Read these off the table that follows.
1) Report the entry just left of the largest entry.
2) Report the largest entry.
3) Report the entry just left of the smallest entry.
((-18, -33, -11, -26, -13, 29, 11, 2, -11, 15, -8, 20, -8, 7, 17, -9), (-2, -10, -4, -1, 24, 18, -6, -22, 22, -9, -19, 31, 12, -6, 23, 19))
1) -19
2) 31
3) -18

[[6776, 4386, 5318, 7183, 5294, 6344, 6153, 3219, 6463], [3517, 8389, 4910, 3355, 6885, 6297, 6559, 4743, 5387], [6443, 4454, 6064, 6976, 5672, 5983, 5354, 3183, 5265], [6258, 4366, 7077, 6749, 6109, 5161, 4572, 3063, 6487], [4957, 3805, 3122, 5998, 3712, 6129, 5943, 4733, 2643], [2778, 6444, 3505, 3343, 5442, 5162, 5293, 5491, 2311], [5972, 4267, 3986, 6404, 4271, 6883, 6473, 4281, 3513]]
The median entry -> 5318
The entry just left of 3343 is 3505
Give the entry just right of 3805.
A: 3122
Give the entry just right of 3122.
A: 5998
The entry just left of 5162: 5442
The entry just right of 6064: 6976
The entry just left of 4271: 6404
The entry just left of 6444 -> 2778
The entry just left of the smallest entry is 5491
Give the entry just right of 6473.
A: 4281
The entry just left of 5943 is 6129
The entry at the centre -> 6109
The entry just left of the largest entry is 3517

data =
[[-75.5  -2.8  -3.2 -17.6   8.9]
 [ -6.7 -21.2   2.0  13.7 -27.6]
 [  5.6 -25.7  13.6  21.5   2.4]
 [  2.1  -1.9  16.2  12.2 -31.9]
 [-19.5   8.5 -13.2  17.2  -0.6]
 [ 10.8  38.1  -4.1  -5.5   5.6]
 [ 49.9   9.6 -21.3   0.8   0.1]
 [-13.7 -14.7 -16.8   0.7  35.3]
 [-45.7 -24.7 -15.5   2.9  30.7]
 [-32.1 -17.8  -2.8  12.7 -29.1]
 [  5.4  14.5 -16.9  -3.4  37.6]
 [ 44.2   6.3 -17.1 -20.5 -17.4]
 [-20.4 -64.0 -25.3   7.6   1.6]
 [ -0.1  25.8 -11.8  -5.0  26.7]
 [ 14.0  20.9  14.4   5.1 -28.4]]
The entry directly below -20.4: -0.1
Give the 3rd smallest entry.
A: -45.7
The first entry in reading order -> -75.5
The 5th entry, reading row by row: 8.9
The entry directly above 14.4 is -11.8
Give the third entry on the main diagonal.
A: 13.6
Give the last entry, reading row by row.
A: -28.4
The first entry of the largest entry's row -> 49.9
Give the entry directly below the centre entry.
A: -15.5
Give the entry directly below the smallest entry.
A: -6.7
The entry directly above 12.7: 2.9
Give the entry directly below 8.5.
A: 38.1
Give the bottom-left entry.
A: 14.0
The entry just right of the largest entry -> 9.6
Give the 2nd entry on the diagonal from the top-right corner.
A: 13.7
Give the entry just right of the centre entry.
A: 0.7
Give the second largest entry.
A: 44.2
Give the 2nd-last entry, reading row by row.
A: 5.1
The largest entry in the last row is 20.9
The third entry from the end, reading row by row: 14.4
Give the entry directly below 13.6.
A: 16.2
Give the entry directly above 0.1.
A: 5.6
The entry at the centre -> -16.8
The second smallest entry is -64.0
The entry directly above 1.6 is -17.4
The entry directly below 1.6: 26.7
The entry directly above 7.6 is -20.5
Give the 3rd entry in reading order.
A: -3.2
Give the entry directly below 9.6.
A: -14.7
The last entry of the largest entry's row -> 0.1

M =
[[-19.7  19.5  -9.6  48.4   8.0]
 [ 34.2 -27.0  -5.4 -29.0 -10.7]
 [ -1.3   7.3  59.5  -8.4 -63.9]]
Indices start at 0.
Report the bottom-right entry.
-63.9
The entry directly below 8.0 -> -10.7
The entry directly below -27.0: 7.3
The entry just right of -27.0 is -5.4
Report the top entry of the column that holds the largest entry.
-9.6
The entry just left of 7.3 -> -1.3
Report the entry at row 0, column 1.
19.5
The entry just left of the centre entry is -27.0
The bottom entry of the column that holds the largest entry: 59.5
Report the top-right entry.
8.0
Report the top-left entry.
-19.7
Report the entry directly above -8.4.
-29.0

x =
array([[ 331, -590,  175, -306, -595,  -75, -625, -487,  551,  145, -228,
         433,  466,  530,   62, -450],
       [ 258, -460, -152,  592,  575,  298,  516, -245,  301, -176,  449,
        -479,   68,  513,  615,  230],
       [-284, -531,   84,  210, -159,  471,  421,  587,  338, -182,  562,
         452, -392,  115, -341, -205],
       [-109,  431, -606,  495,  -29,   56,  228,   75,  268, -314,   85,
         173,  443, -393,  359, -185],
       [-383,  471,  614, -170,  471,   88,  272, -416,  378,  156,  109,
         264, -312, -103,  587, -437],
       [-385,  112,  369,  117,   91,  246, -483, -626,   45, -354,   18,
         248,  532,  606,  -60,  362],
       [-335,  -72,  517, -389, -349,  282,   82,   43,  220,  508,  553,
        -442, -566, -575,    5,  435],
       [ 415, -539,  382,  341, -269,   47,  158,  -64, -593,  481,  140,
         585,  119, -358, -220,  172],
       [-335, -544,    1,  206,  467,  303, -211, -153,  -37,  123, -213,
         487,  578,  -23, -158, -201],
       [-235,  281,   38, -576, -180, -562, -159,  155,  359,  556,   -4,
         -23,  260,  402, -313, -395],
       [-323, -222, -526,  379,  504, -623,  445, -346,  231, -341,  279,
         489,  -34,  233, -466,  101],
       [ 198, -559, -165,  289,  196,   33,  330, -365,  610, -537,  494,
        -244,  437,  434,  289, -595],
       [ 393,   40, -605,   12, -199,  232, -343, -291,  571,  499,  541,
         488,  -51,  373,   -3,  315],
       [ -72, -279,  283, -410,   75,  203,  233,  243, -347, -198, -320,
         200, -196,   71, -413,  422]])
What is the entry just left of 330?
A: 33
The entry just left of 85 is -314
What is the entry just left of -60?
A: 606
What is the entry just right of the smallest entry?
A: 45
What is the entry just right of -537?
A: 494
The entry just left of the smallest entry -> -483
The entry just left of 281 -> -235
What is the entry just left of -291?
A: -343
The entry just left of -228: 145
The entry just left of -395 -> -313

Questions about the row below.
1) Read off the third entry from the right.
2) Read off the last entry.
3) Read off the entry just right of the smallest entry.
4) Read off the first entry from the left.
5) Read off the second largest entry.
array([ 22.4,  71.6,  73.2, -63.8, -50.4, -30.5,  -3.8,  47.9, -31.9,
         2.1])
1) 47.9
2) 2.1
3) -50.4
4) 22.4
5) 71.6
